Rows are one point carried round by a steady rotation, each followed by how many steps it has turned.
The counts run from 0 to 371.
[ 72  93  81 128 120 173 101 151 107 117 105 138 117 146 136 101 117 120
 126  90 130 149 135 118 155 157 127 102 187 142 121 150 148 103  88 119
  95 159 134  94 142  86 165 113 104 167 136 112 131  86 148 148 106 102] -> 71
[ 98 111 101  86 144 200  82 120 114  99 122 145 144 134 142 133 128 174
 121  87 130 109 157 128 156 122 110  91 177 131 160 117 153  89  69  96
 111 149 130 113 166 127 161 128 119 162 147 116 123 119 137 133 113 120] -> 53
[ 72 117 100  99 132 142  86 120 107 113  85 147 118 122 147 137 109 133
 122 100 126 122 139 146 167 128 113 108 183 135 142 128 168  94  80 107
  91 129 163  86 162 112 181  93 124 151 139 117 118 113 160 148  92 123] -> 46
[ 75 111 113 112 134 164  80 115 107  92 107 112 120 149 132 133 103 129
 136  63 125 126 169 137 172 152 142  80 162 144 161 119 151 101  83 125
 130 153 154 130 149  79 160 117 112 148 142 119 142  97 166 122 102 129] -> 56
[ 90 154  77  96 141 172  99 137 128 168 139 157 105 136 152 146 118 107
  78 115 124 119 152  93 160 160 121  79 144  99 144 117 136  93 119 132
 131 152 160 141 188 121 128 133 119 159 181 130 146 120 141 155 133 108] -> 344
[ 96 106  86  91 129 170 112 134 106 136 135 132 128 165 120 123  97 137
 129  63 126 101 147  96 174 164 136  70 180 129 152 110 140 103 112 131
 120 143 146 140 141 123 135 124 106 180 169 124 141  88 138  96 106 119] -> 66
[ 87 105 114 111 125 133  97 165 144 147 133 153 131 141 125 135  99 138
 113  89 141 111 132  81 146 178 113  83 175 112 141 126 114 100  94 117
  88 161 147 122 160 107 142 119 117 186 184 130 168 111 116 118 127 105] -> 302
[ 92 125 118 102 136 182 106 135 121 136 133 120 133 144 145 162 101 109
 103  99 137 124 157 111 202 187 152  85 142 140 147 129 158 114 129 126
 121 171 163 118 169 131 114 123 115 177 181 132 141  88 141 143 125 115] -> 334
[101 131  81  80 127 170  80 144 124 137 139 147 110 155 138 126  92 130
 122 111 100  90 177 109 145 134 116  79 156 120 167 102 126  74  97 133
 134 135 174 134 154 126 182 121 117 146 142 112 157 123 142 125 146  97] -> 24
[ 74 118  95 110 150 159 101 154 127 152 112 165 119 121 163 142 127 117
  90 128 130 147 123 112 168 154 117 106 161 139 115 139 157 101 106 102
  71 152 154  84 175 142 154 106 133 182 161 120 131 111 135 175 123  99] -> 114
[ 78 133  86 103 148 189 111 144 105 129 105 155 104 134 136 104 118 109
 121 124 119 152 163 119 157 140 151 103 163 135 140 126 164 100  72 110
 147 130 165  82 157 117 149 127 106 119 126 118 110  82 153 162 131  82] -> 2
[ 90 118 107  72 146 149  95 141 132 145 126 154 116 155 125 124  92 135
 134 103  98 103 142  94 174 136 118  85 157 145 170  96 117  84  97 117
  99 119 185 140 128 133 164 106 126 166 152 119 147  96 143  96 131  87] -> 249
[ 73 106 107 102 112 140 114 143 144 131 108 128 129 151 106 126  72  80
 115 118 124 106 123 101 163 154 130  82 145 163 150 130 134  95  99 148
 128 145 205 115 134  96 152 118  73 156 167 115 136  98 143 136 128 104] -> 179
[ 70 114 123 111 176 175  87 164 106 135 136 142 143 149 133 142 120 116
 113  92 125 140 157 102 173 176 157  81 133 149 132 144 160 126 109 125
 119 184 147 117 158 128 132 133 127 165 173 119 134  92 128 154 134 105] -> 332
[100 125  96 102 155 199  91 153 107 120 136 159 138 176 121 117 121 161
 141 111 102 130 163 106 155 144 147 100 177 151 149 114 142  94  70  94
 138 148 165 104 135 130 157 132 102 154 128 126 148  82 145 120 136 104] -> 27
[ 79 137 110 104 168 184  94 125 110 137 129 141 140 167 131 151 126 117
 107  96 107 143 143 107 186 161 156  79 123 172 159 123 149 106 116 127
 141 157 176 157 151 108 118 133 110 161 162 122 139  87 164 146 122 130] -> 134
[ 74 128 110 103 155 164  87 131 128 127 115 151 151 136 152 158 116 113
 100 146 115 124 129 128 173 133 123 102 133 185 133 146 159  91 114 118
 101 157 189  91 160 140 169 109 116 170 153 116 128 125 149 180 124 118] -> 366
[ 85 125 110  83 155 142  93 125 110 131 114 136 142 160 144 142  96 129
 138 123 106  97 180 117 171 143 143  97 163 161 152 110 148  87 101 114
 109 133 201 104 149 142 175  95 129 159 140 133 148 107 156 120 104 127] -> 21
[ 98 115  95  62 135 185 131 116 115 140 131 116 131 147 141 117  92 104
 114 107 118  95 173 112 187 140 148  75 147 140 163 107 167  94 109 135
 140 126 171 125 154 142 139 131 115 139 159 119 112  95 132 127 122  90] -> 213
[ 97  98  87  84 140 209 126 124 134 111 119 147 177 147 116 121 125 138
 105 123 129 113 120 104 157 126 130  87 149 171 157 130 155  84  85 108
 133 143 165 110 150 124 133 150  75 164 168 116 113  96 132 155 124 120] -> 174
[ 94 107  95 107 141 176  99 148 120 137 130 162 152 139 137 132 131 152
 102  98 142 121 144  90 149 160 118  92 186 111 131 132 148 102  84 102
  97 164 122 104 183 132 134 132 121 189 176 134 141 111 121 141 111 125] -> 304
[ 80 101  97  97 144 160  98 145  98 138 132 135 132 175 116 111 104 128
 136  61 121 108 159 102 160 159 143  65 175 135 146 121 142 106 100 138
 118 148 143 149 146 110 146 127 115 169 161 119 137  94 146  99 106 126] -> 65
[ 88 150  76 104 138 186  97 148 136 161 137 165 104 126 147 138 124 114
  83 113 124 140 143  95 153 159 121  79 140 100 150 120 128  99 107 131
 138 155 153 144 186 103 127 145 116 155 170 119 152 110 141 160 150  95] -> 345
[ 87 100  89  88 118 131 121 137 121 156 115 145 112 130 143 125  90 113
 108  83 132 103 128 101 175 162 110  84 185 108 138 120 139  99 109 129
  77 129 150 119 156 131 147 101 126 186 182 122 138 104 132 111  97 109] -> 75
[ 96 123  89  80 139 184 110 124 138 125 126 154 144 114 132 115 119 124
  99 127 144 114 171 100 134 126 119  82 162 104 157 114 140  80  63 109
 147 135 152 105 185 112 140 149 107 128 165 126 118 117 113 156 132  94] -> 199
[ 91 112  93  79 116 153 127 103 159 139 110 123 134 126 154 115  95  95
 105 149 137 105 168  97 158 127 120  87 152 132 161 109 133  58  91 120
 112 118 188 120 165 100 162 121 111 148 157 123 144 119 132 137 116  88] -> 206
[ 72 134  88  98 175 189  76 141 125 139 132 166 141 143 153 137 148 137
  89 117 111 136 148 105 144 129 119  79 124 148 142 133 138  88  91 112
 114 168 150 137 172 110 156 143 128 164 151 113 143 130 141 168 146 118] -> 131
[ 74 132 119  97 148 144 122 132 114 134  98 146 102 138 132 128  97  94
 128 118 122 143 155 115 188 158 161 107 159 145 155 113 156 107  84 113
 137 122 200  95 143 115 135 107 115 130 144 130 124  74 163 137 110  93] -> 4
[ 65  95 129 107 170 131  87 141 130 132 112 150 150 130 141 130 128 135
 113 103 141 138 151  93 153 157 132  92 167 145 139 139 135 105  72  93
  74 159 143 112 162  97 159 111 143 177 170 121 153 107 125 136 109 105] -> 88
[ 82 106 101 106 145 161 102 167 142 164 142 152 127 157 138 118 117 124
 106 107 121 132 136  75 157 166 128  79 145 141 134 126 113  96 109 122
  86 163 142 134 145 108 146 130 125 188 170 112 165  99 121 128 146  85] -> 103
[ 75 126  80 116 136 180  91 144 140 134 117 151 126 148 148 132 121 110
  93 139 108 146 112 108 154 138 115  98 132 170 133 136 135  79 107 118
 102 159 171 108 149  98 173 129  92 173 142 107 152 114 154 178 147 102] -> 139
[ 78 119 113 112 137 178  83 146  93 109 117 138 101 160 128 130  96 125
 143  78 107 130 156 130 193 154 151  96 160 154 150 120 158 114  95 126
 131 151 169 110 135 116 163 109 113 140 132 107 127  75 166 127 123 103] -> 255
[ 67 130  98 106 158 150  86 158 113 154 122 166 116 126 163 143 125 102
  88 118 125 145 134 118 165 155 121  97 155 133 117 143 156 111 111 120
  86 153 149  98 176 139 157 105 142 167 160 117 126 121 140 176 120 101] -> 115
[ 88  93 101 116 115 171  96 131 111 110 114 120 141 134 148 144 111 130
 114  95 142 127 141 134 180 160 128 102 177 145 124 148 168 106 109 113
  84 172 135  79 159 123 154 109 110 189 159 120 131 100 144 153  91 130] -> 297
[ 71 125 110 110 156 139  72 171  89 131 127 166 122 157 119 138 104 138
 142  73 108 114 158 119 149 156 135  88 186 124 138 126 146 115  85 121
 117 153 166 108 153 134 169  97 128 154 146 125 138 104 155 124 118 117] -> 263
